rotation steps, each row followed by its count of steps:
The counts run from 0 to 717.
0.82  0.39  0.31  -2.41  -3.09  -0.44  -1.27  -0.10  0.59  -1.27  -2.23  -1.66  -0.39  -0.65  -1.52  -1.15  0.96  -1.99  -0.28  -1.48  -1.05  -0.50  3.80  0.95  1.63  2.85  -1.94  1.14  1.76  0.53  2.23  -1.21 -> 171
0.78  1.01  1.19  -1.46  0.24  -0.15  -0.48  2.03  0.82  0.03  2.60  1.17  -1.86  0.04  -0.41  1.93  -0.53  1.15  2.52  -2.03  -0.52  3.72  -0.41  -0.11  -3.80  -0.54  0.89  0.71  0.67  1.48  -0.02  -3.25 -> 434
0.75  1.35  0.80  -0.91  -2.52  -0.56  -0.76  -1.00  -3.01  -1.30  -2.11  -2.99  -1.49  0.79  0.20  -1.80  0.85  2.14  1.66  1.70  -1.97  0.70  0.31  1.36  -0.86  3.54  0.13  0.96  0.10  0.02  1.51  -0.89 -> 577
2.43  1.02  1.63  -2.76  0.35  1.46  1.05  1.55  2.21  1.70  0.88  0.20  -3.02  0.44  -4.10  -0.17  0.37  0.90  -0.67  -0.97  -1.54  2.33  0.38  0.38  -2.23  0.63  1.88  -0.18  1.73  -0.07  0.68  -1.32 -> 117
1.92  -0.86  -1.24  -1.08  0.93  -3.33  0.14  1.49  0.29  -2.77  -1.12  -1.01  -0.20  1.54  -2.36  -2.01  1.32  -1.00  0.83  -2.03  -0.47  -0.05  2.75  1.58  0.03  2.96  0.29  0.34  1.47  0.43  1.39  -1.78 -> 76
2.51  1.21  -2.88  -1.21  0.22  -2.74  -0.35  1.33  -0.30  -0.11  0.33  -1.73  -0.56  2.58  -4.54  -1.73  -1.59  -0.59  0.97  0.12  -1.26  0.46  -1.59  0.68  -2.05  1.25  -0.87  -0.77  0.59  0.03  -0.10  -1.09 -> 384
1.94  0.90  0.38  -3.16  -2.20  2.11  0.18  0.12  0.93  1.36  -1.20  -1.20  -2.06  0.50  -4.69  -2.53  0.88  -1.35  -1.14  -0.32  -2.37  -0.23  1.05  0.85  -0.26  1.20  -0.86  -0.02  1.47  -0.56  1.24  -0.29 -> 498
-0.30  0.38  2.28  -2.09  -0.91  1.28  -0.36  1.06  1.10  -0.20  1.25  1.59  -1.02  -1.63  0.99  1.55  0.52  -0.36  1.51  -2.36  -0.22  3.89  2.06  -0.06  -2.59  0.30  -0.47  1.40  0.81  1.30  0.84  -3.66 -> 130
-1.00  1.07  0.40  0.77  -2.18  -0.58  1.18  -2.26  -2.16  -0.59  0.35  -2.26  -0.65  0.51  1.12  -3.78  1.37  -0.82  1.39  0.50  0.09  1.60  0.21  -0.15  -2.61  -0.18  -0.62  1.63  -0.69  0.25  -1.19  -4.18 -> 598
1.61  1.84  -0.41  -2.33  -3.89  -0.38  -0.44  0.82  1.83  0.22  0.72  -1.67  -1.41  0.53  -3.62  -2.11  -0.12  -3.50  -0.26  -1.07  0.25  -0.66  1.21  -0.73  -0.13  -0.30  -0.85  0.28  2.08  0.62  0.62  -2.36 -> 487
-0.70  1.39  1.22  0.46  -1.49  -0.81  1.41  -2.75  -0.74  0.72  1.63  -3.09  -0.81  0.44  -0.05  -3.10  0.77  -1.11  -0.58  1.02  0.51  2.80  0.45  -0.42  -3.07  -0.68  0.30  1.65  -0.41  -0.09  -1.76  -3.29 -> 608
-0.72  1.41  -1.23  -0.43  -0.02  -0.74  -0.65  -0.85  -0.71  1.53  1.69  -1.32  0.43  0.05  0.10  2.62  -3.42  0.99  0.98  -1.31  -0.66  3.91  0.34  0.51  -3.18  0.04  -1.97  0.49  -2.37  0.87  -0.94  -2.60 -> 339
1.60  2.43  -0.79  -2.10  -3.96  -0.60  -1.50  2.11  1.22  -0.70  1.04  -0.40  -2.14  0.88  -2.33  0.03  -1.51  -1.33  1.64  -2.67  0.24  -1.21  0.98  -0.69  -0.19  0.15  -0.41  -0.67  1.22  1.19  0.93  -2.36 -> 469
-0.82  -0.29  -0.73  -0.23  0.92  1.79  2.17  -1.97  -1.89  1.55  -0.56  0.70  -1.18  -0.57  -0.79  -0.35  -1.02  2.00  -0.16  -2.12  -2.56  3.07  1.96  2.02  -2.99  1.25  -0.96  0.41  -2.55  -0.99  -1.01  -2.17 -> 319
1.80  0.03  -1.29  -1.41  2.31  -1.42  -0.85  0.86  -0.79  0.31  -0.96  -0.02  -1.04  0.78  -2.25  2.68  -1.72  2.80  0.84  -2.39  -2.74  2.72  1.01  2.43  -1.05  2.66  0.12  -0.59  -0.82  0.12  1.13  -0.26 -> 41
2.14  0.95  -1.72  -1.10  -0.41  -1.25  0.30  2.20  0.06  -0.60  0.81  0.70  -2.28  2.10  -3.16  -2.84  0.33  -1.30  2.36  -1.94  -0.45  -0.05  -0.85  0.23  -2.38  -0.35  0.36  -0.71  0.96  0.53  -0.29  -3.59 -> 88
-1.04  1.73  1.48  -0.38  -0.71  -0.01  1.19  -1.82  -0.53  2.27  1.90  -2.51  -1.07  -0.42  -0.38  1.49  -2.39  2.39  -1.17  1.09  -0.59  3.88  1.18  0.18  -3.35  0.94  0.37  0.72  -1.56  -0.35  -1.14  -1.76 -> 635
0.45  0.60  -0.14  -0.73  1.51  -0.97  1.71  -1.90  0.61  2.44  0.31  -2.44  -0.73  0.38  -3.44  0.71  -1.83  0.31  -3.17  -2.07  -1.42  2.55  3.29  1.34  -0.20  0.50  0.49  -0.04  -1.35  -1.23  -0.75  -0.30 -> 325
2.20  0.48  0.57  -3.04  -1.92  2.97  0.29  -0.05  -0.27  0.78  -1.93  -0.20  -2.15  0.13  -3.69  -2.74  1.22  -0.62  -0.53  -0.09  -2.76  0.19  1.05  1.49  -0.99  1.90  -1.10  0.01  1.30  -0.30  1.60  -0.68 -> 499
1.21  1.87  1.09  -2.12  -2.51  -0.51  -1.06  2.48  1.37  -0.25  2.09  -0.23  -1.97  -0.10  -1.13  2.23  -2.27  1.76  1.50  0.45  -0.16  2.25  -0.03  -0.64  -3.03  1.59  0.59  0.31  1.44  1.39  1.53  -1.85 -> 453
1.70  1.66  1.73  -2.57  -0.60  0.37  0.02  1.17  3.06  1.84  1.69  -0.81  -2.80  0.11  -3.80  1.03  -0.24  -0.42  -0.90  -1.97  -0.40  2.12  1.61  -0.39  -0.74  -0.84  2.11  0.24  1.87  0.12  0.70  -0.95 -> 125
1.11  -1.38  0.58  -1.67  0.68  -1.42  1.55  0.94  0.88  -2.07  -0.12  0.36  0.15  0.04  -1.70  -3.23  2.58  -1.10  0.27  -0.34  -0.49  1.56  2.26  1.16  -2.29  3.36  0.34  1.63  1.97  0.60  0.80  -2.56 -> 93
0.43  0.58  1.23  0.04  0.05  -0.91  2.96  -2.46  -0.69  1.03  -0.52  -3.11  -2.13  0.79  -2.57  -2.83  1.72  0.02  -2.42  -1.22  -1.17  1.11  2.82  0.72  0.07  0.60  2.02  0.64  -0.39  -1.93  -0.70  -1.33 -> 611
0.35  1.98  0.23  0.09  -2.63  -2.59  0.44  -1.91  -0.80  -0.36  0.51  -4.86  -0.91  1.49  -1.26  -3.73  0.94  -1.91  -0.32  0.62  0.60  0.07  0.67  -0.50  -0.24  -0.55  0.43  0.82  0.22  -0.23  -0.66  -2.65 -> 591
-1.56  0.32  -0.44  0.23  -0.05  -0.80  1.90  -2.72  0.03  1.35  1.77  -1.70  0.51  0.15  -0.74  -1.43  -0.91  -1.68  -1.30  -1.75  0.54  2.98  2.03  0.28  -2.64  -0.99  -1.17  1.48  -1.74  -0.29  -2.21  -3.88 -> 313
1.07  0.90  -1.50  -0.79  2.05  -1.75  0.22  -0.81  0.91  2.64  1.85  -1.70  -0.76  1.30  -3.95  0.93  -2.32  -1.05  -0.92  -2.74  -0.78  3.29  0.33  0.74  -1.26  -1.87  -0.88  -0.26  -1.20  -0.61  -1.08  -1.43 -> 20
-0.73  1.14  -0.78  0.39  -0.87  -1.20  2.21  -2.48  0.12  1.76  1.40  -2.79  -0.56  1.14  -2.55  -2.49  -0.71  -1.94  -1.56  -1.69  0.35  1.29  2.22  -0.31  -1.71  -1.50  -0.22  0.26  -1.54  -0.97  -2.35  -2.95 -> 305
1.14  1.51  -0.78  -2.20  -3.66  0.91  -1.95  0.77  -0.39  -0.57  -1.86  0.21  -2.50  -0.10  -1.24  0.17  -0.22  -0.79  2.22  -3.22  -1.56  -0.79  1.92  0.80  1.14  0.95  -1.55  -0.66  0.13  0.90  1.80  -1.55 -> 164
1.88  -0.14  1.11  -1.68  2.54  -2.16  1.01  1.16  2.17  0.65  1.30  -1.07  -1.35  1.00  -4.42  -0.40  1.24  -0.58  -1.59  -1.85  -0.44  2.82  1.59  0.89  -1.25  0.55  2.52  1.12  1.77  -0.14  0.38  -1.11 -> 420
0.63  0.54  2.49  -2.23  -0.24  -1.96  -0.57  1.89  2.55  -0.63  1.59  -1.16  -0.60  -0.51  -0.94  2.39  -0.28  0.91  -0.42  -0.13  0.51  2.98  3.06  0.24  -1.78  2.75  1.67  1.75  2.12  1.27  1.38  -1.25 -> 446
0.52  1.48  0.81  -2.38  -2.82  2.17  -1.49  1.42  -0.24  -0.27  -0.30  1.26  -2.46  -0.90  0.36  2.27  -1.14  1.23  2.90  -2.83  -1.58  1.48  1.69  0.55  -1.14  1.00  -1.07  -0.04  0.30  1.51  1.68  -2.60 -> 147
